[[115 112 142 144]
 [147 132 152 100]
 [120 140 129 122]] yields 142

[[157 157 143 129 110]
 [118 144 142 131 121]
 [141 114 108 111 145]] yields 143

[[138 115 106 140]
 [123 126 121 142]
 [142 117 113 143]] yields 106

[[149 109 111 107 141]
 [148 115 113 143 108]
 [139 114 118 145 103]] yields 111

[[127 118 123 116 148 103 111]
 [133 106 107 127 154 104 108]
 [111 124 129 116 116 114 113]] yields 123

[[134 125 148 135]
 [139 126 150 134]
 [126 123 144 139]] yields 148

[[110 117 109 129 133]
 [129 122 113 139 117]
 [152 148 156 125 141]] yields 109
---
[[140, 141, 115, 145],
 [113, 115, 156, 156],
 [147, 154, 140, 127]] ⇒ 145, 147

[129, 113, 146, 107, 131, 115] ⇒ 115, 129

[126, 126, 103, 125, 130] ⇒ 130, 126

[[124, 124, 125, 127, 100],
 [124, 125, 126, 127, 105],
 [118, 118, 130, 126, 118]] ⇒ 100, 118

[[148, 124, 125, 119, 99],
 [104, 123, 133, 145, 119]] ⇒ 99, 104

[[121, 129, 137, 133, 152, 136],
 [128, 127, 138, 133, 151, 128]] ⇒ 136, 128

[119, 126, 104, 102] ⇒ 102, 119

[135, 139, 138, 123, 133, 151, 133] ⇒ 133, 135

[116, 111, 114, 151] ⇒ 151, 116

[141, 117, 114, 104, 122, 128, 102] ⇒ 102, 141
---
[126 107 104 106 118 138 137]: 126

[[137 128 130 156]
 [118 137 123 157]
 [100 136 123 117]]: 137

[116 152 107 107 141 104]: 116

[128 122 136 149]: 128

[100 148 148 128 128 111 156]: 100

[143 125 151 134 127]: 143
---
((118, 133, 143, 123, 128, 128, 117), (137, 126, 116, 129, 116, 135, 143), (127, 142, 122, 131, 126, 147, 154)) | 118
((133, 147, 137, 108), (145, 121, 149, 135), (124, 130, 100, 119)) | 133
((120, 155, 128, 146, 110), (119, 139, 130, 138, 121), (153, 122, 142, 105, 125)) | 120
((137, 107, 126, 120), (138, 98, 116, 115), (112, 157, 145, 144)) | 137
((133, 99, 124, 132), (124, 104, 146, 130), (146, 138, 134, 107)) | 133
((136, 157, 130, 111), (132, 154, 123, 110), (137, 157, 134, 113)) | 136
---
Q: [129 126 101 135 140 133 129]
A: 135
Q: [114 127 150 132 130 106 138]
A: 132
Q: [119 128 114 146 156 101 121]
A: 146
Q: [126 147 136 124 153 131 149]
A: 124
Q: [125 108 105 124 116 147 109]
A: 124
Q: [120 107 116 133 104 122 132]
A: 133
Q: [123 138 109 114 136 102 141]
A: 114
---
[116 156 114 120 136] -> 156, 114

[142 152 153 139] -> 153, 139

[125 105 123 140 138 124] -> 140, 105

[107 106 104 131  98] -> 131, 98

[[139 116 126 136]
 [142 127 142 152]
 [127 107 128 128]] -> 152, 107

[120 119 153 120 117 118] -> 153, 117
---
[[126 136 147 147]
 [147 145 136 132]
 [132 126 152 150]] out 136

[ 99 104 103 123 124 122] out 104

[138 122 151 137] out 122

[[133 124 129 131 125]
 [104 127 127 112 129]] out 124

[[124 126 133 126 154 110]
 [127 137 119 126 158 128]] out 126

[106 132 109 108] out 132
---
array([[130, 135, 152, 120, 129],
       [117, 133, 149, 110, 113],
       [142, 106, 125, 148, 134]]) Out: 125

array([[114, 133, 135, 101, 109],
       [136, 158, 111, 119, 146]]) Out: 111

array([[129, 102, 155, 114, 138],
       [127,  99, 143, 113, 138]]) Out: 143

array([109, 156,  99, 111, 158]) Out: 99

array([[123, 149, 117, 123, 149],
       [150, 131, 117, 123, 128],
       [128, 126, 147, 123, 119]]) Out: 147

array([136, 158, 101, 116, 137]) Out: 101
---
array([[138, 118, 143, 126, 115, 108],
       [126, 153, 112, 121, 128, 150]]) result: 138

array([[135, 137, 117, 133],
       [129, 128, 129, 121],
       [125, 114, 152, 124]]) result: 129

array([[126, 136, 151, 124, 126, 122, 126],
       [120, 121, 121, 129, 128, 123, 138],
       [131, 127, 121, 129, 141, 126, 130]]) result: 120

array([[128, 157, 122, 131, 143],
       [138, 152, 117, 130, 147],
       [129, 117, 136, 149, 129]]) result: 138

array([[126, 130, 127, 141, 137, 129, 131],
       [132, 113, 121, 125, 152, 130, 121],
       [127, 116, 129, 123, 139, 134, 116]]) result: 132

array([[112, 157, 133, 112, 145, 142],
       [119, 115, 123, 140, 118, 131]]) result: 112

array([[115, 132, 130, 120, 142, 149, 103],
       [121, 121, 115, 108, 153, 135, 149]]) result: 115

array([[120, 137, 140, 140, 124, 111, 120],
       [ 98, 133, 110, 125, 119, 125,  98],
       [154, 142, 135, 132, 144, 127, 154]]) result: 98

array([[150,  99, 105, 158, 114],
       [127, 138, 123, 134, 116],
       [131, 109, 139, 112, 147]]) result: 127

array([[131, 128, 142, 127, 121],
       [144, 129, 150, 117, 122]]) result: 131
---
141,110,140,133,117,100,112 -> 133, 141

116,120,119,126,120
115,114,119,126,121
113,106,135,126,122
-> 119, 135

116,127,123,152,144,142,100 -> 152, 152

137,136,107,106,101 -> 107, 137

119,141,121,133,145,149,148 -> 133, 149

148,120,121,122,134,105,137 -> 122, 148
---
[[129 130 128 113 128 105]
 [137 126 143 138 107 128]] Out: 107

[[127 126 129 125 143 133]
 [130 136 149 141 144 137]
 [126 121 140 130 122 134]] Out: 144

[[131 112 142 152 124 144]
 [130 119 143 149 125 138]] Out: 125

[[138 128 112 149]
 [123 120 131 135]
 [140 147 120 157]] Out: 131

[[119 128 119 115 105]
 [114 135 124 129 126]
 [114 139 124 129 124]] Out: 129

[[106 122 133 130]
 [ 99 113 137 138]
 [141 143 119 122]] Out: 137

[[138 130 137 124]
 [157 151 106 145]
 [120 135 132 134]] Out: 106

[[152 113 130 124 153 139]
 [138 147 128 133 138 138]
 [108 152 127 127 106 115]] Out: 138
---
Input:
125  132  115  108
130  140  101  101
Output: 140

Input:
 98  127  128  123
103  125  124  121
110  135  144  134
Output: 125

Input:
 98  137  103  103
113  121  118  119
Output: 121

Input:
106  116  105  105
111  133  121  118
Output: 133

Input:
106  132  133  147
121  125  125  129
123  128  129  132
Output: 125

Input:
128  141  155  139
115  130  138  128
Output: 130

Input:
115  127  107  132
154  148  123  156
Output: 148

Input:
141  123  120  125
124  127  144  128
154  138  122  126
Output: 127
---
array([[144, 139, 131, 127, 133, 133],
       [118, 101, 117, 136, 145, 153],
       [128, 130, 129, 127, 129, 132]]) -> 127

array([[125, 126, 132, 134, 103],
       [127, 129, 126, 130, 114],
       [127, 128, 125, 129, 114]]) -> 125

array([[142, 109, 134, 126, 152],
       [141, 139, 111, 127, 118],
       [118, 109, 123, 127, 113]]) -> 123

array([[116, 130, 127, 128],
       [102, 129, 136, 137],
       [127, 116, 100, 140]]) -> 116

array([[131, 127, 158, 141],
       [137, 126, 142, 138],
       [110, 127, 119, 132]]) -> 127

array([[122, 137, 123, 112, 148],
       [141, 127, 124, 149, 149],
       [128, 125, 120, 140, 131]]) -> 120

array([[133, 124, 119, 156, 148, 157, 116],
       [125, 136, 113, 133, 137, 120, 132],
       [134, 131, 135, 143, 119, 112, 120]]) -> 119
